104 117 206
125 140 136
119 114 193
105 104 134
124 128 155
->
104 117
125 140
119 114

127 171 136 176 126
105 105 68 89 165
145 150 175 162 99
120 114 100 108 143
127 74 112 62 132
->
127 171
105 105
145 150

60 106 108 58 214
156 50 175 55 141
140 106 132 214 160
177 171 88 68 173
->
60 106
156 50
140 106

138 88 118 147
128 129 128 147
157 145 126 147
128 128 128 147
209 133 94 147
->
138 88
128 129
157 145

88 127 142 104
117 151 126 108
97 41 170 146
51 75 140 157
->
88 127
117 151
97 41

149 135 90 74
132 118 80 89
61 133 134 170
91 135 98 151
->
149 135
132 118
61 133

170 109 96 120 101
132 48 69 165 111
106 180 163 118 142
130 152 153 112 127
143 106 85 90 86
->
170 109
132 48
106 180
---
129 121 77 96
80 114 91 105
94 85 100 119
66 41 86 114
->
129 77
80 91
94 100
66 86

194 207
123 134
202 215
190 213
121 123
100 100
165 172
125 125
->
194
123
202
190
121
100
165
125

201 139 109
41 79 129
53 115 171
50 70 106
115 58 62
->
201 109
41 129
53 171
50 106
115 62

144 127 85 120 144 114 100 121 118 150 103 139 107 85
134 195 106 136 115 99 106 73 138 140 106 120 109 115
101 161 131 128 74 130 159 143 124 128 113 135 146 144
107 99 181 129 111 158 115 181 158 148 102 159 149 118
152 73 136 122 149 124 67 157 148 174 102 127 118 103
->
144 85 144 100 118 103 107
134 106 115 106 138 106 109
101 131 74 159 124 113 146
107 181 111 115 158 102 149
152 136 149 67 148 102 118

123 137
142 125
177 61
109 130
129 130
->
123
142
177
109
129

98 134 123 53 155 126
104 100 127 111 88 119
130 152 122 60 208 157
101 121 106 97 44 91
111 124 107 75 85 107
162 183 107 48 183 112
150 153 96 126 85 115
98 103 119 108 71 114
->
98 123 155
104 127 88
130 122 208
101 106 44
111 107 85
162 107 183
150 96 85
98 119 71
---
180 149 185 106 128 78 195
166 80 104 168 160 190 178
92 201 146 72 119 70 108
188 82 123 143 151 73 97
104 118 200 57 183 126 128
154 191 75 192 60 195 194
89 158 107 193 72 113 72
101 77 81 62 171 124 55
181 103 59 78 107 199 82
->
104 118 200 57 183 126 128
180 149 185 106 128 78 195
92 201 146 72 119 70 108
188 82 123 143 151 73 97
89 158 107 193 72 113 72
166 80 104 168 160 190 178
101 77 81 62 171 124 55
154 191 75 192 60 195 194
181 103 59 78 107 199 82

117 63 117 177
128 92 187 71
172 75 152 71
179 107 89 152
187 187 132 140
116 161 190 189
165 183 66 169
->
116 161 190 189
128 92 187 71
172 75 152 71
187 187 132 140
117 63 117 177
179 107 89 152
165 183 66 169

92 118 81 90 125 81
59 82 72 58 129 74
151 133 162 137 115 164
74 105 70 72 126 74
170 168 135 134 129 170
->
151 133 162 137 115 164
170 168 135 134 129 170
92 118 81 90 125 81
59 82 72 58 129 74
74 105 70 72 126 74

95 84 126 149 162 180 112
85 88 113 145 202 181 93
147 108 99 98 133 132 69
174 134 104 94 133 84 121
->
95 84 126 149 162 180 112
85 88 113 145 202 181 93
174 134 104 94 133 84 121
147 108 99 98 133 132 69

152 194 90 134 119 108 119 149 146 170 154 51 165 183
58 109 121 97 179 187 168 129 83 135 140 107 154 128
87 181 135 110 146 141 121 135 98 198 189 114 205 150
->
87 181 135 110 146 141 121 135 98 198 189 114 205 150
58 109 121 97 179 187 168 129 83 135 140 107 154 128
152 194 90 134 119 108 119 149 146 170 154 51 165 183

125 128 128 130 124 129 119 126 126 123 119 121 128 130 123
176 164 125 96 93 60 96 122 93 131 118 132 41 158 154
124 133 127 134 104 122 86 118 113 106 95 100 115 142 111
121 125 129 106 128 127 125 132 106 121 88 117 145 102 128
->
121 125 129 106 128 127 125 132 106 121 88 117 145 102 128
125 128 128 130 124 129 119 126 126 123 119 121 128 130 123
124 133 127 134 104 122 86 118 113 106 95 100 115 142 111
176 164 125 96 93 60 96 122 93 131 118 132 41 158 154
